[[6342 9202 7096 6222 5624]
 [5122 3183 1926 6620 7668]] result: 9202

[[ 15  13 -27 -34  27]
 [-10 -30 -26 -12 -16]
 [-26  16   0 -26  -3]] result: 13

[ 15 106 105  59 108 212 100] result: 106

[[3569 1738 7766 4796 4133 3829]
 [3541 3874 3825 3334 3342 4030]
 [3593 3630 3144 3577 3446 4519]] result: 1738

[304 608 699 755 766 135 444] result: 608

[927 720 239 566] result: 720

[5103 9075 5645 6569 6718 2627] result: 9075

[1 0 3 8 9 8] result: 0
---
[[-53.3  59.1  69.8  -5.6  -6.1  -9.2]
 [  1.6   2.2  -0.2  -4.6 -22.3   9.7]
 [-15.6  27.9  16.3 -17.4 -54.0  19.5]] ==> -22.3

[[-13.4  54.3  -4.4 -28.8  -7.8  31.0 -20.7]
 [  6.5   3.9  -1.3  -3.3  -0.6  -5.4  29.0]] ==> -5.4

[[ -0.4  21.1 -11.7  -7.3 -70.7  -0.3]
 [ 16.5  -7.8 -28.5  -5.5  -6.6  -7.4]
 [  7.1   4.9   8.4  13.9  32.3  -3.6]] ==> -6.6

[[  1.7  17.6  -1.5  -3.1  26.3   3.1]
 [ 13.9  -2.3   4.0   0.8 -14.9  21.5]
 [-50.4 -20.3 -22.5 -16.6   9.6  58.0]] ==> -14.9

[[-30.9  17.4 -29.7 -36.6 -34.0  21.6]
 [-59.1  30.5 -40.0 -53.5 -29.4  25.2]] ==> -29.4

[[ -1.7  -3.1 -28.9 -46.1  -7.0  -4.4]
 [-38.3 -20.3 -59.0 -36.3   4.9 -28.7]] ==> 4.9

[[ 13.7  63.4  61.2 -22.7]
 [-50.4  53.3   0.6  18.0]] ==> 0.6
---
[54, 77, 12, 37, 57, 48, 66] | 77

[[101, 93, 137, 115],
 [47, 25, 231, 81],
 [121, 85, 251, 225]] | 93

[9112, 2723, 9661, 7220, 8638] | 2723

[-494, 127, 186, -743, 679] | 127

[75, 86, 44, 15, 7, 64] | 86

[6521, 5861, 9425, 2879] | 5861

[[34, 32, 0, -3, -35, -19, 6],
 [-3, 8, -9, -15, 4, 25, -22],
 [-10, 10, 25, -13, 29, 13, 20]] | 32

[122, -652, 383, 531, 624, -490] | -652

[[90, -672, -544, 390],
 [-102, -288, 556, 31],
 [111, -760, -428, 94]] | -672

[48, 57, 80, 88, 13, 44] | 57
---
[[ -8.6 -38.5   3.6  39.4  27.9  -9.0  -9.4]
 [ -4.8  -3.6   3.4   4.0  -0.7  -2.9  -4.7]
 [ -7.1  40.7  25.4  14.8  65.3 -37.4  44.3]] gives 65.3, 44.3

[[ 25.4   6.1 -16.6 -11.3  28.3  25.6]
 [ 53.1   6.2 -14.4  -3.8  18.8   4.7]
 [  1.5  32.2 -14.3   8.9  -9.0  50.5]] gives 53.1, 50.5

[[-19.7  -1.9  19.9  39.4 -28.4]
 [ 18.3 -52.0  13.7 -52.8 -25.5]] gives 39.4, 19.9

[ 13.7 -11.8   2.6   3.5  -8.9 -10.8 -52.7] gives 13.7, 3.5

[[-51.9   0.2  36.3  18.9  10.5  24.7 -20.1]
 [ -8.2  -5.9  -7.3 -42.0   8.9  -7.6   0.8]] gives 36.3, 24.7

[[ 29.2  27.2  12.0  54.9 -46.8]
 [  3.9   1.9  -9.6   8.8  -2.4]
 [  4.2   0.7  -2.7  -0.9   4.8]] gives 54.9, 29.2

[-20.2  -1.6  -5.9  -2.0   2.6   2.8  56.3] gives 56.3, 2.8

[[ 55.9  -7.9  48.8  -9.2]
 [-23.3  55.5  20.8  28.5]] gives 55.9, 55.5

[ 12.8  14.0 -44.8  67.5 -11.8  20.0] gives 67.5, 20.0
---
-0.17,0.12,-0.01,-0.03
-0.18,-0.03,-0.14,0.00
-> -0.03

-4.693,4.914,-0.308,-1.469,-11.159,18.589,20.790
-15.511,-19.621,-0.786,9.739,-5.086,7.368,-14.371
10.307,13.912,-5.732,-6.906,-3.928,18.970,-2.376
-> -3.928

0.232,-2.173,0.591,1.639,0.226,1.860
-1.425,-1.714,-1.559,2.176,0.855,-1.024
-> 2.176

-9.38,4.32,-7.79,-1.26,-16.47
-6.63,-10.60,-9.13,4.93,13.28
-> -9.13

-0.19,-0.19,0.18,0.18,-0.19,0.17,-0.18
-0.11,-0.12,0.13,0.13,-0.11,0.13,-0.10
-> -0.11

-139.001,72.019,41.562,98.284,31.102
-165.936,-78.112,117.083,-11.268,-76.103
-> 117.083
